One vector is turned by the same rotation once a step. Each row is the vector after some number of steps, and that number follows the row.
The counts run from 0 to 608.
[ 18  48  19   7 -13  39 -32  14  -7 -29  29 -15  -8 -10  20   8  20 -12
 -18 -16 -32  41   4 -20  23   8 -18  21 -50   6 -18  41   6  17 -11 -10
 -52 -24 -40  -3  19   3  11 -25 -11  27  29   3  12 -13 -25  11   5 -73
  12  18   3  15 -33   0  -7 -11 -13  19 -18  23  38  -3]
304
[ 31  15  -9   7  -6   6 -33  22  -1 -15 -42 -28   7   9   5  36  32  21
 -37 -14 -39 -19  44 -26  61  25 -17  -6 -15   0  10  11   6  -2   9  61
  -2 -46  -7  -7   6  19   9   7 -27  45 -11  31 -21 -12 -36  -7  20  12
 -23 -23 -19  12  -3   3 -21 -13   5   4  43 -18  30   9]
374
[ 34   6  15  16   8  29   0  26  -3  -6 -26  -7   8 -12  34  17  43  35
  10   6 -48 -16  31 -38  30  19 -22 -17 -16 -29  -7 -15   5 -14  -5  25
   8 -60  30 -10   0  13 -14  -1 -34  13  -3  10 -31   1   0  -2  34  17
  -7  34 -35 -12 -15  15 -19 -50  10 -31  19  -2  46  12]
98
[ 12   8  -9   0 -34  27 -25  25  -7 -16  24 -53   8 -26  35  24  30 -22
 -25  20 -15  -6  60 -30  50   8 -20 -15 -14  12   6  12  12 -17  27  14
 -30  -4  -9   4 -23  38  21  13   8   6  -1  31   1   0   6 -26   3 -11
  10  10  -2   8   1  11 -11 -18  28 -17  29  34  49   3]
472
[ 33   9   1  24 -11   1 -34  18 -38 -11  22  -8  46 -35  29  20  29  -4
 -45 -17   9  29  51 -32  23   3 -29 -26 -22  15  -1  19 -21 -14  -9  22
 -12  -7 -29  25   6  -2  16  -9  -7   7   1  57  -9 -11  -1  13   3 -12
  33  22 -16  -8  18  12  -8 -21 -13  -5  24  43  31  26]
398
[ 29  28   9   1   2  17 -10  22 -26  -2 -24 -49   7 -47  16  30  55  14
 -15  -3   6  -9  24  10  20  -4 -61 -11 -22 -14 -13  16 -45 -26   6   2
 -26 -31 -22  -4 -25  -8   7 -20  -4  34  20  26   3  12 -11   4  21 -14
  -5  21  20 -17 -14 -13  -5   9  -4  -2  37  33   4  25]
135
[ 34  59  -3  -8   5  33 -20   9 -14  18 -42  15  11 -38  10 -12  25 -12
 -11   2   1 -11  18 -11  34  14 -30   9  -8 -24 -14 -12 -31  26  -9  45
 -22  -6  -5   7 -29  -3  40  13 -44  35  28  10  21   3 -11  26  37 -14
  39  12  -5   6  -2  14 -13  28  26   6  39   7  16   1]
357
[ 13  44   0  12   5  43  -6  25 -24 -26  58 -20 -14 -38  20  56  35  19
 -28 -17  14  48   8  24  14  -2   2   3 -21 -21  -7  22 -26 -49 -29   2
  19 -10 -22   0  21  -1   3   1  -8  40  31  14   3   8  11  -6  14 -40
  -3  40 -21   5 -25 -12  16  -5  -1 -24  -4  19  -1  -6]
213
[ -6  24  -7  38 -42  17 -51  22   4 -35   8   3  36  -9  47  21   6   1
 -39 -30  -6  21  21 -19  16  31 -12  -8 -20 -18 -10   7  21  27 -19  24
   3   5 -21  27  -4  15  21 -12 -11 -19  17   3  -5   7   9  34   1 -23
  22  47 -12  26  -7  31   2  -7  30 -10  17  10  38   1]
445
[ 19  45   7  24  17   5 -28 -10   6  -6 -22  26   6  -3  -8  12  16  13
 -30 -26 -26  -6   8  -4  22  18 -23  15 -70 -39  -4  -5  -1   8 -33  64
 -19 -17 -42   4  -6 -24  29 -32 -11  43  16  18  19 -14 -24  21  19  -1
  10   4 -17  -2  15   7   0 -14  38   5  42   4  10  10]
158
[ 30  24  -4  17 -27  33 -46  60  -9 -74  23 -32 -11  17  26  27  25  17
 -10 -13 -15  24  22 -28  33  17  -8  25  -2 -15 -20  21  14  -4  -7 -10
 -23 -18  10 -12 -14   1  17   8 -10   1  21 -18   3  10  -9  -4  30  -8
  13  57 -17  24 -44  26 -11 -12  -8   6 -13 -14  31 -13]
443
[ 51  25   9  -5  18  12 -25  30  -9 -16   8 -26  20 -16  19  64  45 -23
 -33 -11   6  30   8 -15   7   8 -40  22 -17  -8 -34  20   0 -32 -21  14
 -28 -16 -12 -16  -9 -21  -7  -7  11  48  33  29   2 -16 -19 -28  43  -1
  17  20 -17   9   2 -12  18  -3   4 -14 -14   8  11  26]
261
[ 12  36   9 -13 -32  38 -25  37   1  10 -39 -23   1 -31  35   2  22 -11
  -8  -7 -19  -5  22   4  20  36 -36 -13 -22 -30   4   1  -2  40  -2  25
   7  -9   3  -2 -13  23  19  37  -3 -19  26   1  -2   0  11  23  54  31
  30  40 -12  12  -3  44 -38 -12  29 -21  22 -16  20 -14]
142
[ 21  20 -18  -9 -14   7 -52   9 -42  -5  45 -29  -3 -43  36  35  41   5
 -29 -12   2  22  34  13  15  13 -35  16 -25 -23  12   4  -9 -21   0  -3
 -18 -28   2  15 -24  -9   5  -4   7  21  18  12 -29   6 -13  12  17   3
  17  63   0  26  -5  -7  21 -28 -12 -22 -27  16   8 -13]
290
[  9  34  -7  23 -12  30 -29  25 -25 -29   5  -1  25  -1   8  30  27 -14
 -38 -18 -15  23   1 -45  23   5 -17 -29 -21  -7 -11  51  10  15   8  16
  -4 -18 -28  22  15  18  14   6 -38  27   9  17  15  -3 -23 -11 -28 -55
  43  27  18  11 -12  17 -25 -10   6  15   2  14  29  26]
598
[ 28  -5 -17  -5  13  35  -6 -16 -18  -4  -3  13   3 -30  19  16  46  -6
 -36  -2 -41  18  33 -56  30   6 -10   7 -34   5 -28  21 -18   5  -9  57
   6 -53   0  -1  -3   4 -12  25 -36  77  -9  21 -23   0 -27   1  30  -9
   7  -5 -33  13  11   8 -17 -22  -9  -1  -3   9  13  13]
326
[-11  18   8  -1   6  43 -15  18   4 -22   6  -8   5 -47  52   5  28  12
 -38   9  -3  12  36  13  19   3  -5   8 -19  -9  -8  -5  -8 -40 -15  -3
   2   7  -8  -3 -22  14  19 -33 -19  26  36  18  -8   1  23   2  12 -54
 -12  31 -36 -20  -6  11  20   8   0 -32  53  41  22 -30]
579
[  8   7   0  32  -6  51  -9  34 -16 -28  17  -8  -4 -10 -11  28  26  24
 -26 -17  -5  13   9  -6   7  24 -35 -20 -37 -18   5  42   3 -11 -34  18
   5 -43 -12  22  20  -4   2  -3 -25  -5  18   3   7 -13   6  -3  40 -44
 -16  23   2 -20 -32   6  16  -2 -47 -17  -7  10  27   9]
565
[ -4  62 -14   1   1   6 -34  35 -23 -10  12  16  18 -13  12  32  10 -10
 -34 -26   4  -4   6  16  21  16 -14 -24 -40 -50 -10  -7 -28   5 -35  52
  21  23 -15   1  -7  19  19   4  -4  16  32  17  24   1   5  34  -1   7
  19  48 -27  -3  -9  19  -9 -16  55 -29  32   8  11   2]
510
[ 13  19  -5  50 -25  31 -16  36 -61 -17  15 -13  61 -10  -4  32   3   4
 -22   5 -23  38  20 -16  36  17 -24 -33 -33 -13 -24  47   9  -1 -30  22
  26  -4  -9  -9  26  -4  -2  29  -2  -1  -6  23  16   3  18  15  14  -3
  33  54 -33  11  -2  38 -17 -26  11 -10  -3  14  47   7]
246
[ 24  40  14  10   2  31 -14  11 -18   7 -17  21  23 -49  43  10  25   5
 -52   2 -48  30  10 -25  37  17 -15   5   3   1  -1  10   5  22  16  -8
  -8 -55  13 -44   4   9  -2  -6 -43  29  13  11 -26 -32 -13  31   7  14
  36   7 -14   0 -11  22 -24 -29   5 -18  -4  10  33  -1]
203
[ 28  21   1   5  27  39  -6  29 -65   5 -10 -13  -8 -16  14  -8  35   2
 -44  17 -26   4  18  -5  34  -2 -52  36 -24 -28  16  18  21 -15  -9  23
 -39 -26 -19  14 -18  -4   5 -27 -23  19  34  -8  37 -19  -8 -16   1 -33
  11   0  10 -17 -26  14  12 -13   7 -10  -7  -1  42 -15]
457
[  1  43 -16 -24   5  20 -27   1 -34  10 -29  -7  -1 -24  22  20  31   2
 -42  -1 -44 -28  17  17  32  15 -56 -10 -15  -2  11  -9  -5 -18 -13  28
 -12 -44  11 -12 -26   6  -1 -36 -14  29  33  23  -1  -3 -18  -5  12  10
  -6   0   0 -15  10 -12 -18 -31  39 -41  42   3  16  20]
160
[ 15  33   4   3  22  26  -4  28   0 -27 -11 -10  14 -34  19  41  42  16
 -19  -3   6   1  24  -9  29   4 -25  -2 -55  -5  40 -10 -10 -53 -26  31
  13   9 -20  12  -3   5  63  -7  -4  37  11  60  31 -22   6 -16  11 -33
  -6  16  -2  -9 -16   9  -1  -2  12 -20  53  42  11   2]
209
[ -5  26  -9 -21   3  32 -22  30 -18 -14  20  -1 -26 -36   9   4  31   9
 -15  -9 -10 -28  -7  13  18  26 -62   6 -15 -46 -11  15  -6   8 -16  -6
 -36 -57   1 -17 -28  19  -1 -28 -18 -12  48 -14   8  12 -12   6  19 -48
  -9  38  -1 -21 -19  -9 -16 -31  -3 -31  15  17  30  -4]
164
[ 27  17  12  17 -36  60 -30  21 -26   4  19  34  17 -53  21  19  18 -13
 -26  -4 -30  27   9 -18   3  24 -52  -4 -39 -31 -15  19   6  32 -12 -11
   1 -28 -13  15  17  24 -10   5 -21  -4   6 -13 -21   3 -14   9   7  -8
  35  39  -9  20  -1  28 -19 -30  11 -15 -38   7  43  28]
493
[ 28  11  -8  32 -11  14  -8  -5 -24 -19  19 -28  26   5  36  47   1   0
 -63   5 -21  25  50 -26  27  21  11   1  -7  -8 -47  34   8 -23   0  13
  -6  -4 -19   1  -1  29 -18 -22 -20  37   0  29 -13 -17   0   0  20 -15
  -8  35 -39   3   2  15  15 -12   9 -32   5  33  46  12]
475
[ 30  17   8  11 -37  59 -16  31   2  -8 -12   7   4 -38  13  15  28 -27
 -15 -10  -9  -5  25 -15  10  12 -52 -10 -23 -21  -8  -3  -8  33  10  -3
 -11 -32   4 -14   1  28   1  13 -29  33   4  10 -35  13 -20   1  23   6
  29  31  11  34  -6   7 -39 -29  35  -8 -12 -10  38  15]
494
[ -2  -4   0  21 -17  43   8   9 -57 -31  13 -18 -11  -8  19   0  24  41
 -30  -2 -49  10  44   3  40   2 -24  13 -30 -25   3   7  -6 -14 -15  24
 -18 -60  28 -10  -8  15 -30 -20  -6  14   3 -17 -31  14   3  16  17 -25
  -9  42 -21   0  -4   1  -4 -37 -10 -15   9   2  36 -27]
25
[  0  38 -10  11 -32  31 -26  12 -22   8  -9  10  29 -34  22  -6  12  -5
 -31 -15 -13   2  23  -5  48   2 -59 -39   7  -2  -9   8   1  25  11  19
   6 -10  -6 -17 -13  24   8  31 -45   9  -5  16   6  -9   2  35  17  14
  34  13   5  23   0  14 -33  20  11  14  44  12  54  -5]
571
[ 11  27  -8  42 -34  53 -34  50  -4 -49   1  -1  14 -20  -8   8  23  11
  -8 -31   0  22  18   7  22  11 -45 -21 -27 -14  -3  24 -43  18 -17 -15
  13 -43  -9  19  12   7  11  16 -25  26   5  12 -27  17  -7  38  19 -32
  17  29  19  16 -31   3 -27  13  -7  31   9  -4  27  -8]
568
[ 14 -15   0  15   0  16 -24   9 -31 -35 -20 -46  14  17  34   1  22  18
 -38  20 -36  -2  54 -45  44  -7 -21  24   2  -1 -18  29  28 -31  -5  36
 -32 -11   9  13 -19  -3   3 -25  -2  10  13  23  22  24  10  -5  -2  -8
  18  28 -42 -16 -17  41  -6 -28   4 -20  24   2  50   0]
548
[ 39  56  21  -6 -26  17  -6  25   6 -11 -22  27  -3 -45  40   0  15   2
 -11  -5 -43   3 -12 -28  25  -2 -39 -11  -4 -13 -17  -1  -4  13  -6   0
 -30 -35  20 -46  -9  22   6   2 -32  24   3  16 -10 -34 -14  33  24  11
  35   6   6  -2  -4  -5 -53  -8   7 -11  38  18  46  -1]
204
[ 15  22  10  35 -17  47 -40  15  -6 -24   6 -24  14   3  10  45  15  12
 -35 -10 -11  29  24   6  11  25 -43  24 -45 -18 -20  24   6  -5 -45  18
  -7 -18 -32  14   2 -23  21 -14   0  17  41  21   7  33  -3 -28  44 -18
  -9  41  -3  19 -17  28  30   9  -4   0 -17 -14  17  30]
413
[ 33  11   9  40 -21  13 -21  54 -37 -21 -12 -37  29 -11  29   4  34   4
  -4  -2   2 -11  69 -32  38  -5 -33   4  -6 -24  -3  -3   4 -22  10  15
 -46 -27 -11  30   4   7  12  -4   2   4 -11   7 -13   0   2  19  31  -1
  21  43   9   7 -23  13  -6 -33   4  -1  15   0  27 -14]
396
[ 13  21  -7  18 -27  -4 -41  26  11 -24  22  -2   7   1  -2  50  19  -3
 -37 -41   1   5  -6 -10  25  24 -44 -35  -4 -25 -30  39  12  -1 -12  29
 -14 -31  -7 -31   7  17 -17  15 -33  21   4  17 -29 -15 -28  30  32  24
 -13  15 -11   5  21 -16  -6  -1  -4   2  29   1  39  18]
48
[ 27  17  11  21 -16   6 -45  20 -29 -11 -22  -9  41 -13  32  24  20 -38
 -49  -6 -21   9  18 -34  22  15 -52  -4  16   3 -47  41  30   3  -2  27
 -41 -26 -15 -13 -25  17 -22 -17 -32  31  18  33  -6 -21  -2   9  16  -1
  31  21   1   2   9  15 -17  -2  19 -15   4  19  46  38]
523
